A single turn carries every row of the set below to another of its rows. Some are shown first; where does it send the rows asked next?
lape: [ 3.25 -1.04 -0.27  0.20 -2.03 -2.42  2.21  1.00 -0.32 -4.58  0.86 -0.57
  1.52 -1.06 -1.06 -1.55  1.80]
nere: [-2.54 -1.09 -0.34  0.82 -0.85  0.79  1.03  0.52  1.29  2.18 -0.25  2.79
  3.35  0.64  1.17 -5.26  2.58]
Gevek: [ 2.78  0.15  0.13  0.46 -2.40 -2.61  2.75  0.38  0.16 -4.50  1.10  0.11
  1.09 -1.51 -1.65 -0.97  1.62]
dapug: [-2.38 -0.99  0.13  0.66 -1.02  0.02  0.92  0.98  0.42  2.58  1.10  2.03
  3.59 -0.01 -0.17 -5.70  2.65]
gedad: [-0.15 -3.24 -1.00 -1.98 -1.29  0.87  0.85 -0.20 -0.80 -1.97  1.76  2.70
  0.31  0.67  0.51  0.62  2.95]
rodi: [ 0.69 -3.35 -0.08 -1.98 -1.13  0.28  1.16  0.20 -0.80 -3.00  1.52  2.97
 -0.31  0.13  0.18 -0.24  1.58]
sipe: [ 0.81  3.64 -2.24 -0.27 -2.59 -1.92 -1.23  1.78  2.05  1.56  0.89  0.53
  3.34  0.05 -1.12 -3.29  0.46]
nazo: [ 3.07 -0.09 -0.78  0.84 -1.22 -2.77  2.87  1.78 -0.31 -3.80  1.33  0.77
  1.31 -1.38 -1.66 -1.67  1.90]
los: [-2.99 -0.74  0.58  0.75 -0.94  0.13  1.66  0.74  0.61  1.56 -0.24  2.17
  2.68 -0.13  0.61 -6.06  2.52]
dol: [ 1.62  1.42  2.43  3.91 -1.38  1.83 -1.44  0.60  1.18 -2.59 -1.23 -0.71
  2.60 -0.68  2.61 -0.02 -0.07]
pog: [ 0.84  3.06  2.25  3.49 -0.61  2.30 -1.27 -0.61  1.42 -1.88 -1.02 -0.75
  2.26 -1.14  2.15 -0.02  0.43]
zut: [ 1.83  3.14 -1.65 -1.09 -3.16 -1.47 -2.22  1.73  1.70  1.56  0.41  1.15
  3.13  0.38 -0.50 -3.10  0.50]
Musi: [-3.00 -1.41 -0.06  1.02 -1.74  0.42  0.51  0.31  0.99  1.80 -0.16  2.58
  3.31  0.75  0.62 -5.27  3.32]
zuz: [-3.02 -0.19 -0.35  2.03 -2.04  0.75  0.89  0.92  1.08  2.19  0.77  2.56
  3.13 -0.09  0.48 -5.65  2.59]
musev: [-4.12  0.29  1.45  2.33 -2.19  2.02 -2.55  0.70  0.75 -1.61  0.78 -0.54
  1.53 -2.81  0.91  0.52  1.43]
Bisu: [ 1.63  2.79 -1.36 -1.05 -2.53 -1.25 -0.68  1.74  1.36  2.69  0.74  0.77
  3.88  0.67 -0.34 -3.27 -0.03]
virot: [ 1.02  4.29 -1.60 -0.37 -2.64 -2.03 -0.69  1.54  1.74  1.40  0.31  1.11
  3.08  0.62 -0.96 -2.96 -0.03]
vuzin: [-4.09  0.56  0.51  1.94 -1.19  2.06 -2.85  0.63  0.16 -0.91  0.19 -0.70
  0.96 -2.69  0.40  0.74  2.17]
Bupo: [-3.98  0.43  1.73  1.71 -0.76  0.80 -2.48  0.17 -0.10 -1.60  1.37 -0.75
  0.28 -2.59  0.91  0.83  1.58]
peke: [ 3.30 -0.36 -0.02  1.35 -1.29 -2.03  3.10  1.00  0.52 -4.51  1.29 -0.29
  1.87 -0.60 -1.16 -2.10  1.90]
vagu: [ 0.64 -3.59 -0.16 -1.42 -2.55  0.64  1.20 -0.96 -0.48 -2.93  1.16  3.03
  0.04  0.27  0.62 -0.13  2.11]
zov: [ 1.04  2.65  1.50  4.22 -0.70  2.75 -1.02  0.68  1.23 -1.86 -1.84 -0.72
  2.31 -0.96  1.54 -0.43  0.13]
duv: [ 1.29  3.10 -2.51 -0.10 -2.60 -0.96 -0.68  1.56  1.34  2.46  0.69  1.73
  3.63 -0.13 -0.62 -3.68  0.31]
pifil: [ 1.86  2.34  1.38  3.42 -0.88  2.26 -1.76 -0.30  1.97 -1.74 -0.93 -0.35
  2.05 -0.27  2.12  0.37 -0.59]
Zar: [-4.34 -0.29  0.40  1.66 -1.70  0.83 -2.05  0.63  0.10 -0.39  0.68 -1.18
  0.82 -3.52  0.46  0.76  1.21]
konen: [ 3.16  0.27 -0.49  1.45 -1.99 -1.81  3.22  1.69  0.11 -4.40  1.21 -0.39
  2.05 -0.61 -1.52 -1.49  1.47]
fenug: [ 0.20 -2.93 -0.74 -2.03 -2.36  1.73  1.51  0.13 -0.78 -2.28  1.47  3.02
  0.21  0.45  1.48  0.15  1.60]
Vogo: [ 2.50  1.80  1.90  4.34 -0.40  2.46 -1.25 -0.11  1.52 -1.20 -1.18  0.07
  2.17 -0.99  1.75 -0.61 -0.03]
Vop: [ 2.96  0.55  0.11  0.92 -1.90 -2.06  2.63  1.10  0.41 -4.23  1.75 -0.65
  1.73 -1.63 -1.67 -1.59  3.04]
gos: [-4.68 -0.31  1.06  2.66 -1.05  0.73 -1.79  0.41  0.54 -1.58  0.78 -0.75
  1.59 -3.29  0.61  0.28  1.93]
Kinir: [-4.44 -0.73  1.16  2.61 -0.93  0.82 -2.52  0.26 -0.16 -1.01  1.25  0.03
  1.47 -2.98  0.27  0.44  1.73]
notad: [-2.27 -0.71 -0.66  0.55 -1.28  0.30  1.29  0.77  1.63  3.09  0.12  1.70
  3.00  0.08 -0.08 -5.28  2.94]
ter: [ 0.91 -3.97 -1.37 -1.79 -2.01  0.45  1.24  0.20 -0.54 -1.83  1.07  2.06
 -0.20  1.00  0.71 -0.47  2.29]
poram: [ 0.89  3.95 -1.62 -0.45 -2.82 -1.28 -0.85  1.16  2.26  2.80  0.22  0.87
  3.29  0.40  0.12 -2.49  1.09]
mipa: [-0.15 -3.20 -1.25 -2.52 -1.83  0.20  0.70  0.20 -0.60 -2.45  1.86  2.69
  0.40  0.24  0.77  0.60  1.89]
neb: [ 1.96  2.16  1.86  3.58 -0.88  1.56 -1.00 -0.14  1.56 -1.31 -1.44 -1.22
  2.35 -0.13  1.84  0.25 -0.85]

vuzin goes to Bisu
neb goes to Musi
zuz goes to nazo
And these:
lape goes to musev
fenug goes to Vogo
gos goes to sipe

A single turn carries every row of the set below to another of its rows. Some are shown first; where does it send the rows asked next?
T: [-0.27  2.09 -0.45 -0.05  2.04 -2.94 -0.57  1.50 -2.55 -0.42  2.69  0.56
 -3.55  1.79  3.27  2.77  1.41  2.42 -4.21  2.14  0.94  0.34  2.91  0.37
 -0.84  1.22  1.36  0.60  0.50  2.94 -4.30 -2.61  1.54  0.60]
V: [ 3.76  2.33  2.47 -1.07  3.05  0.21 -2.12 -1.53 -0.49 -3.18  2.32  3.54
 -0.38 -0.53 -0.39  1.87  1.19 -0.59  1.48  3.77 -2.52 -0.30 -1.63  0.09
 -1.64 -0.03  4.51 -0.49 -1.83  3.86 -0.08  0.00  0.84 -1.79]
C: [-0.66  2.18 -0.65  1.67  4.66 -1.13  1.25  0.38 -2.57  1.79  4.41  2.28
 -3.95 -1.94  0.08  0.40 -1.46 -1.18 -0.81  2.20 -3.62  0.39  2.18 -2.01
 -2.34 -0.48  5.70  0.05 -0.25  2.82  0.02 -2.90 -0.62  1.97]
Y: [-4.17  0.85 -1.31  2.42  3.09 -3.26  2.07 -0.49 -2.35  0.46  4.84  1.25
 -3.41 -0.94  0.90 -1.69 -2.00 -0.43 -1.88  0.82 -1.22  3.16  2.38 -0.65
 -0.54 -0.75  4.29 -1.34 -0.85  0.77 -1.98 -0.92  0.13  2.39]
F: [ 0.47 -0.55 -2.07 -1.83  2.25 -1.30  4.79 -0.75 -2.23 -1.74  1.18  2.60
 -0.83 -3.78 -0.69  3.20 -2.27  1.24 -2.70  2.95 -1.67 -0.23 -0.71  2.22
 -0.96  1.69  3.60 -2.79 -0.89 -0.11 -2.96  1.05  0.87  2.71]
Z: [-2.38  2.87  0.02  0.35  2.76 -2.48  1.07  1.65 -0.20 -3.38  1.63  1.36
  0.59 -0.22 -0.21 -1.84 -1.26 -0.35  0.30  2.51  0.30  1.86 -1.30 -2.03
 -0.05 -0.14  4.69 -0.87 -2.85 -1.14 -2.99  3.48  4.74 -0.27]
L: [-0.98  0.98 -1.22 -0.73  5.52 -4.15  2.78 -0.89 -1.55 -2.49  4.14  4.21
 -1.36  0.61 -2.02  1.26 -2.68 -0.89 -1.25  4.10 -0.34 -2.44  1.68 -2.76
 -0.28  4.77  4.26  0.14  1.40  3.15 -2.15  2.05  1.56 -0.68]
E: [-0.14 -0.17  0.65 -2.75  2.42 -4.99  3.68  2.23 -0.44 -0.66  1.90  1.29
 -1.22 -0.79 -0.05  1.36  0.21  0.56 -1.58  1.18  2.19 -0.33 -1.84 -1.53
  3.00  3.10 -0.82  0.60  0.75 -0.32 -1.88  1.03 -0.36  1.75]
P: [-1.01 -0.13  1.84 -4.06  0.10  1.28  2.20  2.94 -0.70 -2.06  2.73  3.94
  0.29  0.28 -1.91  1.72 -2.12  0.53 -1.08  0.66 -2.12  0.26  1.38 -0.73
  0.42  2.36  2.72  0.59 -0.06 -2.81 -0.28  0.76  0.87  1.82]
G: [ 0.28  1.36  1.64 -4.03  2.73 -0.12  1.03  1.37  0.00 -2.08  3.47  5.12
 -4.74  1.92 -0.99  0.74 -2.18  1.22  0.32  3.09 -0.98 -0.77  2.37 -0.02
  2.07  1.37  0.28 -0.45  2.53 -0.20 -1.35  1.15  0.78 -0.44]
M: [-0.86 -0.14  1.89  1.52  1.56 -0.88  0.53  0.13  0.16  0.46  0.32 -0.36
 -2.06 -0.85  1.14 -1.06 -0.56 -0.96  1.55  0.77 -0.20  2.53 -1.53 -0.90
 -2.29 -1.49  4.60  0.23 -3.88  1.13  1.56 -1.16 -1.17  1.07]
W: [-1.39  1.55 -0.73  3.51  0.16 -0.87  1.28 -0.98 -1.69 -0.01  2.60 -0.38
  1.15 -3.41 -0.93  1.44  0.24 -0.46 -2.75  1.43 -2.36 -0.62  1.34  0.71
 -0.11  5.06  4.55  0.46 -0.55  1.50  0.31 -0.51  2.52  1.20]
X: [-0.28  0.95  2.57  0.45  4.84 -3.77 -0.33  0.54 -0.45 -0.76  2.68  1.57
 -4.08  2.65  2.53 -1.06 -0.62 -0.61  1.04  0.94  0.78  2.61 -0.58 -1.81
 -2.01 -1.98  3.78  0.62 -2.27  3.44 -0.74 -1.85 -0.86 -0.93]
K: [-2.56  1.36  0.79 -0.07  1.26 -2.49 -0.65  1.13 -1.23 -4.76  1.02  0.77
  0.26  0.96  1.76 -0.82  0.00  0.76 -0.44  2.43  2.83  1.63 -1.38 -0.17
 -0.25 -0.18  4.21 -2.09 -2.38 -0.32 -2.11  2.85  3.02 -1.44]
R: [-0.94  1.50  0.47  2.55 -0.17 -0.05 -0.14 -2.34 -0.04  0.51  3.38 -0.96
 -0.44 -1.02 -0.48  2.26  0.06 -1.07 -3.05  1.26 -1.77 -0.44  1.71 -0.01
 -0.16  4.31  1.84  1.06 -1.03  1.89  2.78 -1.42  1.72  0.78]
B: [ 2.30  1.18  0.80 -2.33  1.77  0.69  1.08  1.58  1.22 -1.48 -0.70  1.02
 -2.01  1.55  1.70  2.77 -1.60  1.52  0.72  1.65  1.48 -3.91 -0.33 -0.42
 -2.53  2.98  5.49  0.98  0.08  1.11 -0.63 -1.27  1.47 -0.61]
U: [ 0.36  3.09 -0.89  0.91  3.57 -4.05  0.89  0.10 -2.68 -1.26  5.07  2.33
 -4.17 -0.50  2.69  2.37  1.03  2.47 -3.45  2.97  0.47  0.01  2.27  0.90
 -0.13  1.98  2.76 -0.24  1.37  4.40 -4.18 -1.46  2.75 -0.04]
S: [ 0.62 -1.72  3.45 -0.81  0.45 -3.86  0.78 -2.34  1.44 -4.80  2.54  2.34
 -0.59  1.51  0.48  0.44 -2.00  2.89 -0.99  0.28  1.09  0.55  0.64  1.13
  0.54  3.50  0.91 -1.50 -1.37  1.56 -1.11 -0.38 -0.75 -0.32]
Q: [ 1.51  0.46  0.79 -2.60  5.27 -0.66  3.30  0.85  2.16  0.98  1.98  2.39
 -1.69  0.00 -0.35  3.74  0.38 -0.61 -0.28  2.20 -2.15 -0.66 -2.29 -0.57
  2.06  5.14  1.32  2.53 -0.19  1.41 -1.32  0.03  0.06  1.78]
J: [ 2.75  3.56  2.29 -1.51  3.84 -1.69 -0.06 -1.00 -0.52 -3.22  3.37  4.64
 -0.51 -2.57  0.14  0.40  0.58 -0.92  1.19  5.24 -3.27  0.64 -1.94  0.20
 -2.15 -1.48  2.99 -0.46 -0.31  2.75 -1.35  0.45  0.23  0.12]

W goes to K
G goes to Q
Y goes to X
And these:
R goes to Z
S goes to L

